In the rows, 128 means zero.
A: rows in 4 groups, each row roughly a mix of its group's directions:
A (148 x 13):
[[156 103 114 137 132  99 161 119 164  88 108 146 112]
 [103 128 173 128 136 156 106 132 135 161 153  94 156]
 [ 84 131 128 107  83 140 159 134 102 120  96 139 117]
 [155 121  71 128 131 103 136 114 116 110 102 166 113]
 [146 103 164 128 101 160 140 116 111  98 110 107 165]
 [160 138 133 157 151 133 109 125 151 149 148  94 176]
 [ 90 128 151 108 115 144 133 159 158 128 145  76 128]
 [165 109  96 125 121 111 168 100  93 142 100 123 132]
 [ 80 139 147 110  87 103 130 154 116 132 112 100 108]
 [ 96 101 153 105 135 144 113 120 150 186 120 130 114]
 [ 98 123 126 106 123 170 176 117 102 139 111 156 141]
 [ 80 142 159 121 133 148 144 153 148 140 153  92 150]
 [106 135 134 116  95 132  90 141 115  87 145 129  83]
 [115 122 133 135 117 139 144 104 123 191 118  96 162]
 [ 91 123 126 106 126 142 128 109  91 161 123 169  95]
 [163 158  88 127 143  97 159 150  96 122 117 127 137]
 [ 84 126 153 113 125 118 109 142 141 116 136 157  73]
 [120 142 136 126 159 139 115 148 148 104 140 190 101]
 [129  95 115 119 118 127 120  78  75 125 132 140 101]
 [124  96 103 110  98 108 106 115 141 122  92 146  84]
 [164 133  91 137 144 139  87 106 102 119 159 145 112]
 [176 110 136 172 125 121 136  93 158 109 124 137 145]
 [141 123 163 143 148 139  90 127 159 159 155  96 146]
 [123 128 130  95 104 146 135 158 119 122  77 169 111]
 [143 145 150 103 139 166 138 180 132 127 122 108 163]
 [ 99 120  84 134 136  97 140 105 139 101 134 162  96]
 [131 134  91 132 164 135 105 117 139 175 117 160 156]
 [163 127 119 156 151 127 121 113 150  86 142 175 117]
 [132 116 171 115 116 179 108 152 170 125 127 124 127]
 [118 148 130 163 105 146 146  86 111 155 134 171 117]
 [104 120 112 140 180 117 145  96 133 124 155 170 125]
 [133 147 105 149 167 103 142 106  98 144 129 175 140]
 [111 137  96 133  76 104 138 127 127 100 131  91 101]
 [171 109 116 134 123  95 140 139 161  84 100 121 130]
 [105 140 114 136 129 114 103 127 131  91 136 184  91]
 [ 89 140 148 132 117 119 183 128  96 130 125 109 159]
 [116 138 149 125 136 117 103 155 118 138 107  97 190]
 [121 143 152 145 177 129 127 126 139 117 179 158 112]
 [ 89 112 125  79 119 116 133 166 124 105  98 119 113]
 [142 131 100 167 150 107 137 106 171 108 129 162 141]
 [ 87 129 142 123 111 152  78 132 150 153 149  99 124]
 [171 140  93 137 140 115 140 149 158  86 114 152 129]
 [101 123 128  87 174 146 117 158 138 123 154 144 102]
 [120 131  75 104 154  97 122 128  85 127 117 150 119]
 [154 130 110  94 151 174  88 153 115 129 147 124 125]
 [142 137  98 155 136 119  92 130 184 109 155 116 127]
 [115 177 150 149 137 147 135 146 136 128 171 157 103]
 [114 119 147 122 131 136 130 131 164 109 165 138  67]
 [136 144 156 130 142 172 164 150 159 135 160 109 142]
 [138 136 148 140  72 141 160 132 115 106 103 101 153]
 [154 108 115 128 142 147 131 103 127  99 127 188  99]
 [143 105 118 122 116  89 151 138 156  86  88 134 115]
 [121 160 133 118 147 140 127 177 172 137 157 121 103]
 [ 83 120 142  90 147 156 159 145 137 158 124 147 116]
 [181 128  79 148 151 105 116 119 146 110 129 127 141]
 [ 91 107 126  94 101 147 131 121  99 161  89 130 134]
 [106 146 149 102 135 150 120 158 107 181 118 112 153]
 [160  95 109 141 149  97 127 102 139 107 143  85 146]
 [148 110 173 127  93 168 135 125 120  85 135 117 122]
 [116 125 153 104 112 147 157 150 131 129  84 174 111]
 [142 131 154 121 134 167 110 155 146 153 104 121 179]
 [149 133 139 161 150 118  86 101 127 174 142 125 152]
 [178 124  95 154 106 106 150  96 107 121 112 116 137]
 [124 154 152 131 104 148 116 175 175 114 137 103 127]
 [144 127 108 114 152 126 125 145 142  85 174 120  86]
 [ 91 177 143 141 135 132 119 137  95 149 167 139 118]
 [118 156 152 131 168 154 143 151 130 155 159 118 165]
 [129 140 106 156 147 110 107 111 128 161 127 110 186]
 [178 119 132 135 167 142 125 137 171 126 159 110 131]
 [101 147 172 131 146 161 117 147 149 162 154 118 148]
 [ 88 119 156 134 110 152  95 115 152 168 112 129 151]
 [100 126 137 101 189 126 101 159 139 127 147 141 133]
 [129 104 109  99 108  94 123 131 123 163  82 119  98]
 [115 146 130 125  85 135 125 132 114 143  91 177  95]
 [181 110  94 127 154 124 124 129 146  81 131 136 128]
 [162 114 131 126  92 120 126 124 110  75 112 140  90]
 [183 128 106 129 148 160 122 128 144 110 166 135 103]
 [121 134 171 116 136 168 114 138 116 184 123 135 146]
 [121 104 103  86 102 127 106 138  93 118  86 112 135]
 [129 141 123 116 157 126 112 154 146 107 168 146  74]
 [121 152 163 161 131 102 157 147 157 110 137 103 160]
 [ 88 124 135 128  82 129 129  99  88 126 107 154 111]
 [ 93  91 150  90 133 142 131 132 132 144 132  78 137]
 [147 119  88 152 140  93 124  94 126 121 102 168 139]
 [ 95 142 139 127  74 111 158 137 121 116 125 103  93]
 [ 96 142 160 113 117 143 144 163 135 143 134  78 152]
 [190 106 131 127 136 121 118 135 149  87 133 127  98]
 [ 83 128 101 134 156  94 111 116 163 160 141 132 119]
 [129 124 114 129 138 113 120 107  92 175  87 158 151]
 [132 117 104 129  87 110 151 127 149 100 125  71 122]
 [108 118 121  92 159 148 152 154 163 117 130 159  98]
 [125 122 119 139  81 110 168 115 121 101  81 139 134]
 [183 111 100 130  98 140 141 110 137 113 114 141  90]
 [144 112 113  99 119 124 141 133  98  99  97 170  91]
 [168 149 141 163 148 126 137 136 169 115 170 121 119]
 [122 131 141 116 147 150  95 146 142 131 181  83 122]
 [156 125 122 140  86 128 143 123 117 115  82 108 171]
 [156 117 112 152  96  84 108  99 114 132 115  91 132]
 [ 96 132 160 111 149 136 106 173 166 112 141 108 138]
 [111 111 133 104 154 133  97 119 111 144 175 115  85]
 [134 106 112 102 158 120 133 126 109  98 118 181  94]
 [ 92 141 162 108 158 136  98 160 124 161 124 139 150]
 [154 119 132 134  95 149 152 119 125 133 116  74 167]
 [135 122  96 109 144 151 171 121 112 118 110 181 123]
 [175 137  78 141 121 106 111 130 138 109  99 152 127]
 [153 140  96 152 134  82 171 111 108 105 128 136 124]
 [189  98 139 142 137 145  95 103 132 127 121 127 151]
 [124 121 129 130  99 122 152 113 104  68 129 151  93]
 [162 120 123 165 151 120 103  84 116 124 135 164 147]
 [140 125 139 114 156 133 171 149 139 165 115  99 167]
 [127 121  98 125  89  94 143 116  99  98  97 141 100]
 [150 156 160 155 151 144 127 148 152 142 152 108 170]
 [123 127 158 113 126 144 119 161 158 155 130  74 152]
 [147 117 100 127 100 100 132 101  80 115 109 143  96]
 [112 121 111 105 149 164 153 119 120 153 109 183 129]
 [ 95 113 177 140 130 141 136  99 122 164 138 110 159]
 [163 118 112 107 131 117 157 130  73 100 107 144 115]
 [176 132 120 156 160 123 111 111 135 155 145 110 166]
 [102 138 173 119 158 156 113 154 150 158 144 126 152]
 [159 160 139 139 152 136 123 167 141 111 153  98 164]
 [120 150 118 140 111  95 193 127 100 110 125 125 118]
 [144 121 135 121 110 125 134 159 161  91 130  70 135]
 [137 137 136 144 114 108 140 139 135 102 162  61 134]
 [162 148  81 125 163 119 104 157 151 125 117 149 137]
 [189 108 116 142 130 131 105 110 137 142 100 118 163]
 [120 111  91 105 127  86 123 126  97 120  82 148 118]
 [ 77 134 163 103 138 157 104 148 127 141 148 143 106]
 [171 133 123 121 112 167 135 150 124  75 115 137 145]
 [ 69 104 160 114 124 146 121 117 143 117 156 126 100]
 [ 83 113 135 104 141 155 127 146 140  91 119 127 172]
 [112 139 143 148 134 137 138 132 144 127 137  89 195]
 [117 115 161 119 105 149  84 149 161 106 136  93 129]
 [110 138 155 136 109 117 161 148 133 113 114  85 175]
 [118 138 104 108 109 147 144 155 124  74 107 163 115]
 [180 115 126 166 148 124 128  89 129 128 135 128 165]
 [153 136  85 145 133  88 111 101  95 158 119 133 128]
 [ 95 121 154 101 138 155 147 159 171 148 132 101 133]
 [152 104 109 114  75 143 142 115 114 131  81 119 123]
 [121 116 103 117  99  94 129 126 121  93 105 150  78]
 [171 120 120 156 114 124 108 119 170 122  91 139 158]
 [165 133  98 135 109 104 164 141 140  85 124  99 120]
 [ 94 114 136 123 159 114  90 108 113 177 122 141 149]
 [153 118 137 145 134  91 116 138 145 119  97  97 180]
 [137  92 119 106 131 135 121 115 121  98  93 181 107]
 [136 135  96 127 119  94 167 125  92  89 131 132  99]
 [ 86 157 151 126 148 117 129 159 138 161 151  95 146]
 [ 82 132 159  98 142 130 139 160 142 169 132 112 115]
 [194 113 124 132 140 149 122 122 134  89 129 155 118]]
the two rows of each list that fit no group, in list order (the others fit one group, some only roughly):
    j_949: [116 137  99 101 129 103 183 156 115 136 110  99 133]
    j_981: [173 119 124 104 165 150 105 165 151 114 127 118 149]
    j_518: [124 117  79 131 120  97 176  95 107 136 118 118 122]
    j_925: [128 137 116 149 118  89  83 138 164 131 135  86 134]
    j_487: [128 129  98 134 138  64 161 126 110 104 104 133 133]
    j_528: [144 110  96 132 113 119  85  88  84 134 123 115 140]
    j_67: [114 143 115 101 139 149 115 169 148 134 162  79 125]
    j_449: [114 120 111  87 174 162 110 141 112 141 128 163 134]
    j_58: [162 162 106 173  96 109 117 109 105 135 132 111 139]
    j_924: [134 128 114 139 181 117 110 117 132 164 124 137 179]
    j_139: [135 155  71 152 149  90 141 127 132 103 143 131 140]
    j_502: [115 107 117  89  90 148 135 135 115 137  78 147 109]

j_487, j_67
    j_956: [122 114  88  90 124 142 133 129 105  95 128 152  84]
    j_151: [156 109  79 127 140 116 140  94 114 131 105 169 118]
    j_312: [138 120 157 118 141 141 130 168 184 105 123 106 148]
    j_442: [ 91 120 164 120 155 137 122 115 120 187 148 128 127]
    j_21: [164 154  99 147 143 108 113 146 157  98 145 151 102]
    j_255: [118 108 158 106 180 127 112 148 163 160 135 127 128]
    j_202: [131 142 107 141 151 105 123 144 165 118  97 182 141]
    j_83: [176 110  99 129 153  97 158 108 121 115 126 147 103]
    j_203: [173  90 113 112 126 133 118 112 103 117  85 127 155]
    j_579: [186 126  94 154 120 109 111 117 131 101 116 114 152]
    j_869: [124 132 178 124 147 172 107 151 152 137 156 116 143]

j_21, j_203
    j_960: [167 109 101 127 144 143 171  93 100 127 122 153 131]
    j_395: [112 123 103 102 113 118 176 141 128  97 139 105  87]
    j_737: [185 101 114 134 127 117 138 108 119  84 107 148 121]
    j_356: [ 59 148 138 130 131 138 164 124 109 131 145 140 140]
    j_332: [129 111  69 118 117  94 162 117 135 116  95 129 121]
    j_589: [121 171 136 149 148 123 129 146 114 154 150  99 176]
    j_976: [167 106 163 114 134 174 155 141 157 134 126 113 136]
    j_4: [161 146 119 158 139 134 131 105 115 109 145 186 109]
    j_393: [103 116 134 114  75 114 138 135 118  86 112 116  93]
    j_318: [ 98 106 154 123 162 120 152 110 145 133 169 133  90]
    j_114: [121 118 103 118 112  99 126 124 117  96  89 175 101]
    j_410: [106 133 186 135 114 116 113 158 154 122 130  89 140]
    j_706: [171 136 106 139 124 111 138 145 137  68 142 105 126]
    j_293: [140 132 106 134 156 104  99 142 144 142 110 104 185]

j_410, j_293
    j_693: [154 138 100 158 142  94 123 127 146  73 132 149 132]
    j_670: [122 147 128 141 114 131  75 129 137 186 126 107 144]
    j_18: [138 100  88 103 143 125 133 106  92 137  91 162 131]
    j_143: [181 123 130 125 160 154  87 139 155 143 148 128 125]
    j_141: [143  96 127 125 152 144  86 106 158 146 126 170 108]
    j_865: [ 77 125 152 118 117 155 159 113 121 176 127 133 126]
    j_501: [111 142  81 129 123 108  74 120 110 161 126 117 131]
    j_7: [165 117 106 113 150 111 163 144 139  94 104 160 109]
    j_198: [ 85 112 136 101 148 117 135 150 140  99 156  84 129]
    j_714: [130 150 121 171 162 115 113 101 132 127 153 176 137]
    j_317: [110 123 146 121  77 107 152 137 102  98 100  97 132]

j_18, j_317
    j_148: [109 104 134  73 142 132 161 148 104 152 107 110 122]
    j_488: [131 128 106 112 118 130 189 134 111 118  84 154 138]
    j_291: [151 108 115 128 116  94 171 112 105 132  81 118 146]
    j_451: [124 130 177 149 132 151 118 123 138  85 167 147 112]
    j_587: [ 70 106 114  88 120 116 136 129 114 126 111 138  95]
    j_575: [122 122 137 152 145 130 141 106 148 155  95 161 180]
    j_861: [ 86 111  93 106 136 110 158 118 141 128 118 158  91]
    j_229: [117 109  83 133  99 101 130  95 123  98 107 150 103]
    j_98: [101 108 170 114  96 161  97 117 118 138 142  97 119]
    j_111: [137 132 109 144  95 115 162 105 109 130 145  70 131]
    j_922: [173 144 112 148 152 122  80 143 148 137 128 120 161]
    j_174: [115 145 149 103 137 160 102 170 140 175 120 121 143]
    j_297: [160 104  98 121 125  94 151 121 118 128  81 111 155]
    j_677: [158 104 127 141 107 106  79 118 132  89 100 120 144]

j_488, j_291
    j_96: [172  89  87 103 136 139 132 123 141  97 108 134 118]
    j_593: [ 97 101 119 121 109  71 124 110 127 139  92 123 109]
    j_851: [141 130 134 107 145 184 159 141 114 137 110 154 162]
    j_616: [180 135 100 134 150 151 131 106  93 144 160 129 128]
    j_31: [107 122 147 124 134 162 148 104 118 177 167 103 124]
    j_144: [144 118  84 145 147 137 141  90 129 105 128 178 132]
    j_556: [129 112 135  96  84 132 140 156 129 121  71 113 130]
    j_876: [154 131 139 119 127 125  77 172 167 126 123 101 126]
    j_674: [137 145 159 135  92 121 178 131  85 129 124 103 122]
    j_484: [121 119 109 123 165 118 105 118 145 165 109 182 120]
    j_610: [127 144 155 152 166 142 101 136 169 154 157 136 149]
    j_406: [128 123 123 157 111  99 151 110 129  99  91 128 179]
    j_241: [165 114 164 108 136 155 125 165 147 108 124  94 147]
    j_911: [120 119 156 136 153 150 103 142 193 118 139 138 144]
    j_498: [102 122  97  94 120  99 147 134  93 124 103 146  91]

j_616, j_610
    j_316: [163 104 117 145 159 104 115 104 166 126 146 147  95]
    j_843: [129 128 179 149 117 168  93 116 137 142 152 113 150]
    j_885: [122  83  95  97 144 111 103 103 127 143 122 132  90]
    j_453: [144 137 121 144 113 135 184 123 141 134 147  75 143]
    j_70: [158 126 130 152 135 113  85 120 149  89 149 153  96]
    j_632: [105 120 146 130 180 127 114 115 140 179 148 136 148]
    j_905: [ 83 109 165  88 117 138 145 146 117 136 102 141 105]
    j_245: [172 118 100 129 133 119 108 120 112 152  95 110 173]
    j_113: [ 61 138 114 109 118  93 124 149 126 116 129 109 115]
    j_814: [192 115 119 140 163 130 108 117 121 110 138 119 158]
    j_984: [124 110 160 115 115 145 101 121 128 131 117 176  78]
    j_213: [159 109 119 133 160 126 110 120 151 138  89 167 161]

j_905, j_245
    j_682: [141 147 138 145 138 148 126 152 180  90 163 136 112]
    j_553: [118 129 121 107 151 133 147 120  85 142 121 185 102]
    j_46: [151 153 156 117 175 140 138 163 108 152 125 153 149]
    j_752: [150 119 106 110 108 129 120 139 115  66 140 117  91]
    j_421: [105 129 155 116 131 140 129 127 128 146 179 111  75]
    j_848: [144 139  85 107 146 131 136 139 123 125 133 170  76]
    j_527: [160 141 128 164  98 111 142 116 123  72 140 131 111]
    j_99: [144  95 169 101 114 167 113 136 133  99 133 126  96]
    j_810: [175 114  99 150 143 123 158 103 154 123 104 150 149]
    j_471: [117 149 140 148  92 148 131 105  86 171 128 113 152]
    j_551: [162 140 112 162 119  91 164  99 102 141 111 140 133]
    j_418: [ 95 143 163 100 122 128 107 180 131 143 114 103 139]
    j_746: [121 158  88 116 105 108 157 155 103  91 120 128 107]

j_848, j_527
